rotation steps, each row followed by its count of steps:
The counts run from 0 to 757.
[118 108 113 116 147 115 148 106 147 161 122 170 135 181 136 112  96 160
 122 152 108 116 135 166 171 120 105 166 161  86  93 163 103 122]
516
[ 99 105 156 108 141 149 146  77 136 114  99  85 190 127 106 122 111 161
 155 150 107 167 176 123  89 148 116 140 122 114 117 132 157 110]
51
[142  88 160 116  55 163 110 140 133 121 110 171 118 106 128 158 101 106
 120 114 119 145 152 139  93  83 146 113  87 158 152 114 157 130]
136
[144 104 149 114  90 150 106  76 161 120  84 134 150 144 117 128 111 144
 134 148 146 145 161 110  95  93 116 106 145  53 117 157 140 106]
714
[143 156 111 123 111 148 155 165 119  81 150  78 101 147 116 140 114 107
 170 114 114 156 117  77  85 136 125 129 108 149 167 113 118 177]
478
[137 118 132 139  99 117 128 113  92 147 119 158 131 152  83 148 116  94
 135 134 118 145 146 147  55  80 142 111  98 186 164 117 152 127]
270
[132 158 185 113 143 117 119 156 116  99  78  99 141 140 134 123 150 107
 119 103  53 135 110 108 116 120 122 142 128  82 160 120 177 125]
116
[ 80  97 140 100 102 142 105 107 164 132 105  80 162 127 164 120 135 101
 101 131 117 141 141  81 120  78 108  89 127  92 154 128 165 154]
395
[127 144 111 123 133 126 103  76 135  88 123 156 103 157 159 155 147 104
 158 151 131 129 143 142 115  96 161  91 141  96 115 176 125  63]
550
[140  86 140 131  56 123  90 153 121 143 126 195 108 133 138 157  78 137
 116 136 103 113 122 163 121  73 143 114  89 110 138 135 138 122]
590
[136 150 141 158 136  83 107 153 130 117 157 143  70 127 139 178 131 115
 129 136 119 122  60 154 122 151 138 102  99 155 112 108  88 152]
14
[ 80 121 140 122 127 139 143 144 113 109 137 118 116  74 145 171 144 119
 139 124  80 186 159 142 127 137 147 136  93 146 169 131 133  73]
310
[138 111 111 151 116 156 120 116 125 100 143 171 148  94 162 125  93 170
 179 143 111 136 126 131 164 151 167 106 118 129  70 137  85 122]
317
[ 95 108 101 110 106 144 130 145 140 105 140 128  87  96 132 174 100  91
 143 114 128 130 167 147 100  80 138 123 111 140 106 173 163  86]
683
[121 171 149 135  82 129 154 125 124 167 152  70 117 143 146 119 116 115
 168 112 154 131 113  84  87 166  96 166 159 108 126 146 120 158]
343
[137 100 117 122 136 151 117 105 137 113  99 129 165 172 116  88 133 147
 136 143 123 156 167  81 145 115 126 119 118  57 190 141 134 122]
744
[157 151 132 142 102 164 166 158 101 134  95 161 142 109  76 114 132 137
 154 100 130 124 166 119 121 104 127 169 144 117 198 140 151 115]
350
[168 129 101 120  80 138 108 139 107 108 124 154 108 137 137 155 136  98
 144 114 153 111 132 108  79  59 178 103 103 128 170 139 154 112]
2
[136 139 135 137 145 132 130 138 113 105 138 130 103 183 124 115  63 115
 159 111  64 118 134 133 109 136  94 144 128 127  56 147 155 136]
219
[145  96 106  98 108 160 143 156 125 103 121 157 118 128 105 145  84 128
 134 110  93 150 172 121 101  81 135 145  90 159 177 122 150 132]
31
[109 161 118 129 172 105 143 149 107  82 127 105  94 108 109 166 108  98
 164 112  87 121  91 166 104 118 143 104 136 163  67 150 145 106]
573
[119 121  98 133 124 123 104 117 122 166 156  59 121 170 159 119 119 104
 130 114 153 106 129  89 105 147 119 138 106  99 121 169 152 140]
104
[120 117 152 126 109 145 127 103 105 124 122 125 143  83 119 172 129 144
 176 135 147 146 156 166  75 135 172 144 109 145 129 140 139  60]
340
[129 125 129 140 153 124  88 106 147 137  88 151 165 164 135  82 137 120
  98 126 112 103 121 104 172  86 126  58 134  87 111 117 149 141]
749
[152 140 159 156 167 128  74 139 113 138  98  85 154 155 102  94 135  95
 115  91 109  98 126 101 111 157 130 102 103 146  84 111 181 149]
563
[108 117 160 108 126 113 114  85 142  87  86  77 151 140 133 159 106 135
 152 147  97 157 111 107 105 111 135 106 130  48 139 161 148 109]
22
[ 92 155 125 119 129 122 149 105 128 124 163  63 127 161 180 112 111 124
 152 132  93 129 101  94 126 159 110 148 144 116  64 143 132 144]
313
[ 90  98 153 136 120 102  92 115 116 169 114 141 151 178 165 122 130 115
  91 137  68 125 136 147 153  98 123 105 113  90 118 132 165 106]
301
[144 155 138 122 142 120 159 142 137 160 147 126 113 178 127  97 158  84
  85 117 152 121 111 119 120 126  97 147 134 175 148  96 130 187]
169
[100 149 142 154 132  98 102 143 123 118 147 101  71 110 103 188 130  75
 132 120 133 130 104 147  69 146 129  85  96 165 104 140 121 123]
468
[164 113 138 158 108 114  70 114 105 124 137 144 135 133 169 129 108 136
 148 123 125  98  75 131 120 152 169  66  78 136  80 117 113 133]
108
[156  92  84 156 136 140  71  96 119 135 152 139 126 145 139 121 117 155
 151 140 173 113 142 131 132 150 166  97  81 107  87 159 104 105]
556
[118 145 113 137 184  87 129  91 153  80 145  95 115 179 126 136 125 119
 143 166 127 143  88 134 129 146 112  97 142 125  74 138  76 149]
283
[105  81 120 105 145 134 107 111 109 147  89 110 220 121 138  97 106 164
 107 129 108 107 127 131 134 103 144 113 126 145 124 110 181 144]
400
[ 97 151 126 133 154 102 120 134 136 117  85  86 159  94 141 132 124 152
 136 124 124 100  80 116 178 126 128 113 174  60 125 156 143 109]
575
[126  98 121 131 147 121 101  93 100 133  94  97 186 126  86 150 103 160
 158 145 144 118 122 142  75 105 158  93  99 146 137 136 146 104]
370
[ 87 148 117 119 129  99 169 118  97 141 133 134 133 119 128 165 172 107
 114 151 126 159 142 159 100  99 157 145 117 146 209 131 131  80]
176
